These are runs of 6 systems, one row a step. Runs of the same system follow the same rule from any start.
seq 1, zev (8 x 20):
[[  18   17  -49   88   27  -24  -44   24   18   44   61  -11  -64   23
   -32   14   45  -22    5  -49]
 [  25  -76    0  -78  -32   22   56  -31    8  -13   40   44   19   -5
    25  -18  -21   40   56    4]
 [ -40   19  -11   16  -13   11  -13  -19   18  -10   16 -102  -34   62
   -30  -15   13  -43  -73   19]
 [  27  -64  -20  -13   58   -6  -31   10   29  -12  -31   25   56  -80
   -38   -7   24   32   14  -39]
 [  -7   52  -20   42  -20   29   39  -66   -3   43   78   39  -50    6
     1   11    5  -52   29   -9]
 [  29  -96  -20  -40  -25  -28   -6   52   11  -22   15  -40  -36   57
    40  -18   -2   44    8    5]
 [ -46   18   31  -25   12   33   19  -59   28  -32   -7  -49   83  -14
   -62   -8   18  -30  -50   10]
 [  30   -3  -64   59   50  -20  -69   10   17   51    0   36  -47  -41
   -25    5    3   -3    0  -22]]
seq 2, Zur (8 x 20):
[[-36  31   8 -39  26  25  -5   2   4 -34 -32 -51 -17 -17 -13 -33  13  12
  -20 -16]
 [ 54  -2  -6  59 -12  15 -18   8 -26  21 -18  19  15 -26 -24  -7   7 -28
   11 -38]
 [-21  -5  -2  -4 -15 -11  45 -18 -18  -8  17  35 -30 -17  71  14  -3 -10
   29  20]
 [ -9  -9  25   7  -7 -33   2  26  17 -10  28 -41  42  63 -19  24  15  12
  -20   9]
 [ -8  11 -11 -28  31   9 -28 -25  23  14 -35  19  20 -31 -39  -8 -40  19
  -24  28]
 [  3  45 -14  15  16  18 -10  17 -14   6   9  -6 -67  -7   0 -25  17   2
   26 -50]
 [ 47 -52  11  -1 -50  15  28   5 -25 -10  -3   9  21   8  23 -14  -8  -8
   22  -9]
 [-45   1   9  21   3 -25  13 -19   5 -18 -12 -23  17   0  21  27   8 -35
  -44  44]]
seq 3, Nol (8 x 20):
[[ 39 -64  14  -7 -39  37   9  11  -8 -42 -15 -67  52  16 -35 -43  29 -17
  -16 -38]
 [-34   9  -8  50  41 -10  -4 -35 -10 -13 -53  24  30 -99  17  21  25 -56
  -28  10]
 [ -6  40   2  35  29 -45   5  29   2  33  64  66 -33  10  22  46  17  33
   65 -22]
 [ 26 -29   1 -49 -61  20  28 -34  16  21  51  -5   6  86 -16 -11 -58  13
   -6  47]
 [-33 -28 -17 -37  35   7 -38  -4  36 -40 -45 -89  13 -10 -40 -34  11   2
  -72   7]
 [ 20  43   8  32  40  28 -15  15 -30  -1 -48  48  10 -99 -15 -13  32  -4
   43 -73]
 [ 24  -3 -27  60 -44 -14  35 -14 -29  40  57  57 -75  17  71  26  -6 -38
   42  13]
 [-27 -65  24 -40 -25 -36  37   4  37 -36  55 -58  54  87   1  22  14  20
  -24  40]]
seq 4, Zur, 8 rows:
[[ 10 -15 -31 -27  -7  28   3 -16   3   2  16  -9 -57  -2   7 -37  -6   5
   14 -19]
 [ 11 -45   1  18 -25   8  12   0  -8 -24  -1 -37  17   2   7 -15  29 -33
  -15 -15]
 [-17 -16  -9  30  20 -17  10 -29  12  -1   1  20  33 -43   0  27  18 -28
  -14  15]
 [-18  16 -12   0  28 -18   3  -5  25  17  53  22 -22   9  -6  18  14  21
   27 -11]
 [ 19 -26  -9 -41 -22  19  -1  -5  17   6  24 -14 -11  41 -20 -26 -22  23
    4   1]
 [ -7 -18 -14   2   0  17 -12 -14   3 -19 -32 -46  -6 -17 -10 -26   5 -26
  -39   2]
 [  5  -5  -8  42  23  -2   2  -5  -7  -4  -3  20  16 -55  -4   9  39 -23
   15 -33]
 [  2  -2  -5   8 -11 -10  32 -21   3  18  55  39 -16  12  22  19   0  -1
   35   2]]
seq 5, fud (8 x 20):
[[ 40  43  -3  37 -24  36 -28  20 -39  17 -41 -18 -44   9 -19 -36 -16 -27
  -10 -28]
 [  2 -45  13  12 -27 -17  23  23 -36 -39 -43 -14  10 -21  68   0  14 -21
    2   9]
 [-21  22  26  55   7 -42  14   3   6   7  27  11  52  17  -5  56  23 -23
  -10  17]
 [ -4   3  -5 -43  19 -27 -10   4  25  25  14  40 -10  21   1  16 -49  59
   14  37]
 [-17  73  12 -31   4  39  -4  -5  -5  -1  -7 -29 -34  19 -30 -36 -14  11
   -4 -17]
 [ 48 -20   0  22 -21  14 -25  35 -36  -6 -61 -13  -5 -13   7 -31 -12 -10
   -5 -19]
 [-26  -1  17  37  -3 -19  33  -6 -22 -23 -16   8  18 -34  48  26  30 -42
   -2   9]
 [  4  -5   6  25   1 -46   0  19  15  24  48  23  13  42   0  43   1  14
   14  14]]
seq 6, zev:
[[-12  20   8  44   7 -36  16  -5   0  21  34  44   9   3  16  46   8 -12
   18  13]
 [  5  -2  12 -36  -9 -19  -3  27   9  13  14   7 -12  58   6   6 -39  52
    9  25]
 [-17  38  23 -40   7  33  -6  -2  -2 -19 -42 -34  10  -1 -29 -32 -19  15
  -24   2]
 [ 18  16 -11  45  16  13 -23   7 -21   4 -46  12  -7 -56  -6 -14  12 -26
    2 -32]
 [  7 -16   3  32 -18 -17  37  -4 -24   2  20  41  -7 -13  52  21  14 -21
   38  -4]
 [-10 -18  20  -5 -20 -34   7  18   9  -7  18 -26  17  66  11  23 -13  13
  -22  38]
 [-21  22  13 -35  37  -2 -29  -1  26  -5 -33 -10  38  -7 -46  -2 -20  34
  -28  17]
 [ 15  56 -11  22  18  27 -16  -5 -15  27 -12  32 -38 -34 -17 -17  -7  -3
   27 -36]]
seq 7, Nol:
[[  1  19   9 -37  22  20  -5   6 -16 -13 -51  26  -1 -50   6 -23 -18  28
   20 -11]
 [ 19  25  -8  52 -22   3  -4  19 -28  18   8  -6 -53  21  20  -3   9 -32
    8 -21]
 [  6 -58  18 -11 -19 -24  25  12  -1 -24  -3   0  39  13  33  13  -1  10
    3  23]
 [-34  57  24  11  21  -5  -7 -10  10  -2 -16 -18  30   7 -35  15  -2 -11
  -34  20]
 [ 26   4 -15  -8  23  -8 -33  25   0  26 -22  42 -23 -18  -4  -6 -31  42
   23  -6]
 [  4  15   4 -11 -39  30  27  -4 -25  -6  12 -18 -49  28  28 -27  -6 -11
   14  -9]
 [ 13 -54   6  24 -11 -18  -8  21   1 -24 -20 -38  44   8  -4   4  21 -18
  -31   4]
 [-33  44  22   3  36  -8   9 -11  -4  -8 -31  34  34 -49   2  22   0   1
    0   7]]
seq 8, Mada, 8 rows:
[[-31   9  -6  -3  44  11 -11 -27  10 -22 -44  -9  23 -69 -19  -9  16 -15
  -25  -4]
 [ 13  34 -20  41  20  -9  -7   6  -2  37  44  47 -41 -10  -2  15  18   3
   45 -37]
 [ 24 -63  -6 -27 -50  -3  34 -10  -1   1  25  13  -5  35  38  -4 -29   8
   14  29]
 [-34  12  27   0   0   0  -2   5  13 -34 -16 -78  35  33 -26  -4  20 -19
  -58  13]
 [ 10  18  -7  14  54   4 -37  -2  12  13 -31  37  33 -67 -47   0   5  13
    8 -28]
 [  5  21 -33  -3  -9   8  18 -21  -6  37  49  53 -87   3  38  -4 -24   9
   46   0]
 [ 25 -66  13  -5 -59  -2  25  27 -11 -31  10 -56   9  63  25 -15  11 -12
  -11   6]
 [-43  19  30  10  33   3  -4 -27  12 -31 -43 -32  85 -39 -45  11  22 -29
  -52   9]]
seq 9, fepi (8 x 20):
[[-30 -17 -31  24 -16  28  18 -48  14 -16  44 -74 -41  19  -7 -20  45 -68
  -40  -9]
 [  4 -79 -12  13  47 -28  -6   3  38 -24  14   7  71 -51 -24  21  56   7
    7 -28]
 [-16  49 -30  21  23   6   5 -54  30  54  76  55 -32  -1 -30  22  -4  -6
   23  -3]
 [ 30 -59 -29 -31 -22   6   0  22  23  -3  59 -41 -50  61  -3 -33  12  30
   17 -27]
 [-21  -7  11 -28   0  53  25 -59  20 -33   0 -45  64 -27 -55 -30  22 -33
  -31 -11]
 [  0 -24 -57  66  51 -27 -42  -9  16  21   1  18 -26 -64  -5  15  33 -33
  -12 -15]
 [ -7   6   2 -22   7  -3  47  -4   8   6  82  52 -25   4  25  13  24  36
   78 -34]
 [ 21 -31  -4   7 -60  21  16 -27  16   9  53 -53   6  85 -34 -14  -6 -34
  -32  16]]
seq 10, Mada (8 x 20):
[[ -34   27   49  -49   -6   60   49  -52   13  -45    5  -45   85  -10
   -60  -25   26  -16  -15  -18]
 [  20    7  -63   79   43  -18  -74  -13   18   56  -13   22  -31  -39
   -43   13   -4  -34  -35   -1]
 [  -9  -36  -19  -62    5   12   52  -18   16  -10   77   40  -43  -12
    43  -14   17   44   80  -30]
 [  31  -19   16   42  -80   17   10  -12  -10   11   20  -59   23   92
   -29   -4  -13  -57  -50   28]
 [ -47  -47  -13  -25   71  -16  -25  -16   42  -43  -45  -29   52  -76
   -24   -4   30    8  -41    4]
 [   8   86  -11   35   27   20   -7  -16    8   57   68   55  -37   -1
   -49   10    8    7   50  -49]
 [  53 -104  -47  -30  -58    3   12  -11   -3   13   17   19  -48   28
    53  -22  -45    5   13   34]
 [ -55   11   43   -7  -15   22   34   -8    8  -63    6 -105   41   36
   -16  -13   56  -37  -48   -7]]
seq 11, fud, 8 rows:
[[-27 -15 -29 -22  51 -49   4  21  45   9  91  24 -50  23  17  27  33  61
   52 -22]
 [ 26  25  12 -56 -41  74  23 -55  11  20  32  -4  24  43 -72 -42 -43   7
    3  -2]
 [  5 -38 -48   5  24   7 -58   9   7 -18 -69 -66 -41 -33 -13 -43   2 -18
  -63  -2]
 [  7 -13  23  31  17   3  39  11 -28 -35  -6  33  47 -80  25   9  67 -17
   56 -65]
 [ 16 -24 -34  51 -32 -21  21 -48   9  52  75  44 -20  31  16  39 -15 -45
    3  39]
 [-40 -34   2 -81  14 -15   7   4  53 -30  40 -59   5  61 -15  -8   0  55
  -20  24]
 [ 21  38  11  -6  33  43 -44 -10  10  12 -50   2  53 -41 -93 -28 -14  10
  -18 -31]
 [ 13 -13 -51  19  11  11  -6  -9 -31   8 -24  39 -90 -77  63 -25   5 -20
   32 -25]]
seq 12, fepi (8 x 20):
[[ 22 -33 -21 -44  -6  22 -32  24  16  -9  -2 -62 -36  41 -30 -51 -12  32
  -16 -19]
 [ -9   9   2  -6  11  53  16 -42  -9 -28 -35  -9  26 -76 -23 -32  25 -35
   -5 -34]
 [  0 -22 -37  73  14 -32   2  -9  -9  15  20  35 -35 -44  46  27  34 -43
   16  -9]
 [-15 -10  25 -17  -8 -28  42   8  18  -2  73  19  20  47  20  35  13  31
   38   5]
 [ 15  -3  -1  -5 -18   9 -23 -14  29  20  16 -43  27  64 -69  -8 -31   0
  -50  25]
 [ -9  -3 -26 -37  54  15 -41  -1  21 -12 -44 -12 -17 -54 -26 -35  -3  31
  -12 -19]
 [ 16  31  -7  37  -3  34  21 -10 -34   7  10  34 -40 -47  18 -17  29 -29
   49 -57]
 [  0 -63  -5  12 -40 -20  47 -16  -3 -14  42  -1  -2  23  55  19  13 -26
    8  24]]

Which system made each run below?
seq 13:
[[ 25   8  59  18 -67  37  23   2 -42 -24 -48 -44  69  35 -19 -17 -16 -44
  -33   8]
 [-37 -12 -23  36  57 -55 -42   5   6  -2 -66  21   3 -68  31  34  -5 -12
  -42  43]]
 | zev
seq 14 (2 x 20):
[[-10  58   6  -5   9  18 -26  -4 -18   8 -61  -1 -20 -20  -8 -17 -39  -3
  -28  19]
 [ 11  18  11  26  -1 -11  -1  51 -38 -15 -26  -1 -35 -10  42  -8  18   2
   28 -31]]
 | fud
seq 15 (2 x 20):
[[ 20  -8  11  -4  -5 -19 -21   0   8  23 -32  27  45  16 -19  20 -58  19
  -24  51]
 [-33  37  -4 -46  30   2 -16  18   9 -13 -17 -23 -52   2   7 -24  -9  40
   -1  -3]]
 | Mada
seq 16, 2 rows:
[[ -5 -13 -19  11   2   6 -16  -9  45   4  65 -75  -2  67 -72 -12  30 -10
  -36 -20]
 [ 23 -44 -31 -26  17  45 -12 -57  30   6  -2  11  40 -55 -61 -33  -2  -9
   -5 -18]]
 | Mada
seq 17:
[[-11 -40  39 -14 -34 -48  62  10  11  -9  70  21  48  67  42  50   3  26
   33  37]
 [-32  50   9 -30  27  -9 -38 -21  51  29   2 -23  33  52 -79  16 -53  30
  -64  58]]
 | fud
seq 18:
[[ -2 -27   5  20 -17  -9  41 -26   7   1  57  17  26   9  10  25  24 -21
   17   0]
 [ -8 -26 -17 -22  11 -16 -17 -18  42  15  34 -14   8  36 -32  10 -17  19
  -25  31]]
 | fud
seq 19:
[[-70  54  10 -48  40  18  17 -44  24 -22  -1 -18  -1 -25 -15  -8   4   6
  -19  13]
 [ 60   0 -24  49   1   0 -47  39  -7  38   3  13 -22  10 -33  -8   0   5
   16 -43]]
 | Mada
seq 20, 2 rows:
[[-11  24 -48  48  53 -17 -52   1   3  24 -32  17 -60 -60   4   3   4 -17
  -17  -9]
 [ 19 -11  17 -17 -32  19  59  11 -26 -17  46  26 -19   3  48 -10  26  13
   73 -46]]
 | fud
seq 21 (2 x 20):
[[-12 -11 -32 -49  33  30 -16 -20  21 -13 -12 -16 -33 -37 -19 -41  -1  21
   -3 -16]
 [ 22  -4 -11  40 -13  35  11 -13 -14  -1  23 -12  -8 -19 -16 -21  43 -41
   15 -55]]
 | zev
seq 22:
[[-73  66  25  50  43 -24 -10 -27  28  -6   7 -43  52   4 -52  43  34 -42
  -65  22]
 [ 46 -22 -21 -32  39 -32 -36  48   8  33  -9  81 -19 -26   9   2 -41  90
   62 -16]]
 | fud
seq 23, 2 rows:
[[-28 -18 -24 -31  16   3   3 -19  38 -10  45 -43 -28  20 -14 -15  20  11
  -13  -5]
 [ 20 -16 -10  13  12  23  -8 -11  14  -2  12 -14  33 -20 -50 -15  31 -15
    0 -42]]
 | fepi
seq 24, 2 rows:
[[   8  -17  -36   72  -26   -8   21   15  -18    5   70  -27  -98   29
    52    1   63  -52   24  -45]
 [   7 -114   21  -40  -23  -18   49  -24   25  -37   17   12  107   -1
    11   19    7   12    7   33]]
 | Zur
seq 25:
[[ 15 -59 -20  19  -4   9   7 -39  23  -2  27 -10  44 -15 -30   1  24 -36
  -15  -8]
 [-15 -44 -37  -8  36 -13  -5 -30  40   1  32  11   2 -33  -9   8  21   6
    2  -1]]
 | fud
seq 26 (2 x 20):
[[  3  -9  43 -29 -40 -21  54  -7  -9  10  24  62  44  37  42  36 -45  29
   36  49]
 [-23  16  16 -16  -2 -28 -40  40  11 -10 -44 -72  -5  66 -10  -2 -36  20
  -70  49]]
 | Mada
seq 27 (2 x 20):
[[-14  54  19  25  10  -8 -31  14 -29   0 -85  -4   7 -25   1   5 -28 -18
  -44  27]
 [ -6  25   6  -2  37 -24  -7  46 -20  -6 -22  42 -33 -42  41   7  12  39
   51 -30]]
 | Mada
seq 28 (2 x 20):
[[-34 -57  -8 -17  32 -51   7   8  39 -23  29 -14  19   2  21  29  28  24
   -8  18]
 [  4  32   8  -6  11  15  -9 -21  30  28  40   2  34  32 -74   6 -13  14
   -7  -6]]
 | zev
